grid =
[[ 0.359  2.378 -0.002 -0.222]
 [-0.112 -1.776 -0.072  0.346]
 [ 0.338  0.954 -0.464  0.929]
 [ 0.524 -0.508  0.839  0.401]
 [ 0.286 -0.436 -0.038  0.425]
 [-0.177  1.435 -0.811 -0.690]
 [ 0.970 -1.623 -0.391  0.794]]
Indices start at 0.
row 0 col 0 -> 0.359
row 0 col 3 -> -0.222
row 1 col 3 -> 0.346
row 5 col 2 -> -0.811
row 2 col 2 -> -0.464
row 1 col 0 -> -0.112
row 6 col 0 -> 0.970
row 0 col 1 -> 2.378
row 4 col 2 -> -0.038
row 6 col 1 -> -1.623
row 2 col 0 -> 0.338
row 0 col 2 -> -0.002
row 3 col 0 -> 0.524
row 5 col 3 -> -0.690
row 1 col 1 -> -1.776
row 6 col 2 -> -0.391
row 5 col 0 -> -0.177

A =
[[-0.48 -0.44 -2.67 -1.12  2.61 -0.03 -3.24  1.26 -1.04 -1.52 -1.17 -0.14
  -4.77 -1.31  1.36 -1.44]
 [ 0.22 -1.32 -3.66 -3.00  0.69  1.04 -0.70  1.81 -0.44 -2.31 -1.31  0.50
  -4.06 -2.02  0.21 -1.44]
 [ 0.85  2.33  1.31 -1.11  2.72 -0.60  0.00 -2.22  0.34  1.42 -4.59 -0.16
  -0.05 -2.14 -3.25 -0.93]
 [ 0.18  0.05  0.61  0.49 -0.67 -2.29  0.47  1.32 -0.44  0.04 -1.38 -0.29
  -0.47 -0.06 -0.72 -0.34]
 [ 4.31 -0.66 -2.33  1.33  0.55  1.66 -1.78  2.28  0.45 -1.75 -2.32 -0.58
   3.10  1.72 -0.32 -0.95]
 [ 4.28 -0.59 -2.42  1.31  0.51  1.76 -1.75  2.31  0.50 -1.71 -2.31 -0.60
   3.11  1.63 -0.47 -0.84]]
A[0][-16] -> -0.48
A[-4] -> [0.85, 2.33, 1.31, -1.11, 2.72, -0.60, 0.00, -2.22, 0.34, 1.42, -4.59, -0.16, -0.05, -2.14, -3.25, -0.93]
A[-3][-11] -> -2.29
A[2][-4] -> -0.05
A[-4][9] -> 1.42
A[4][-11] -> 1.66
A[5][9] -> -1.71
A[2][0] -> 0.85
A[2][-12] -> 2.72
A[-4][-14] -> 1.31
A[0][15] -> -1.44
A[3][0] -> 0.18
A[-6][5] -> -0.03
A[:, -13] -> [-1.12, -3.00, -1.11, 0.49, 1.33, 1.31]
A[-3] -> [0.18, 0.05, 0.61, 0.49, -0.67, -2.29, 0.47, 1.32, -0.44, 0.04, -1.38, -0.29, -0.47, -0.06, -0.72, -0.34]
A[2][-8] -> 0.34
A[-6][11] -> -0.14
A[5][-8] -> 0.50
A[:, 12] -> [-4.77, -4.06, -0.05, -0.47, 3.10, 3.11]
A[:, 10] -> [-1.17, -1.31, -4.59, -1.38, -2.32, -2.31]
A[-3][-1] -> -0.34
A[5] -> [4.28, -0.59, -2.42, 1.31, 0.51, 1.76, -1.75, 2.31, 0.50, -1.71, -2.31, -0.60, 3.11, 1.63, -0.47, -0.84]
A[-4][14] -> -3.25
A[-2][15] -> -0.95
A[-6][-15] -> -0.44
A[:, 0] -> [-0.48, 0.22, 0.85, 0.18, 4.31, 4.28]
A[5][-5] -> -0.60
A[-4][-11] -> -0.60
A[3][-14] -> 0.61
A[4][-14] -> -2.33
A[4][1] -> -0.66
A[5][-2] -> -0.47
A[3][4] -> -0.67
A[3][-2] -> -0.72
A[-1][-15] -> -0.59

W = [-0.35  1.95 -1.25 -1.63 -1.73  3.35 -5.13]
W[0]: -0.35
W[1]: 1.95
W[5]: 3.35
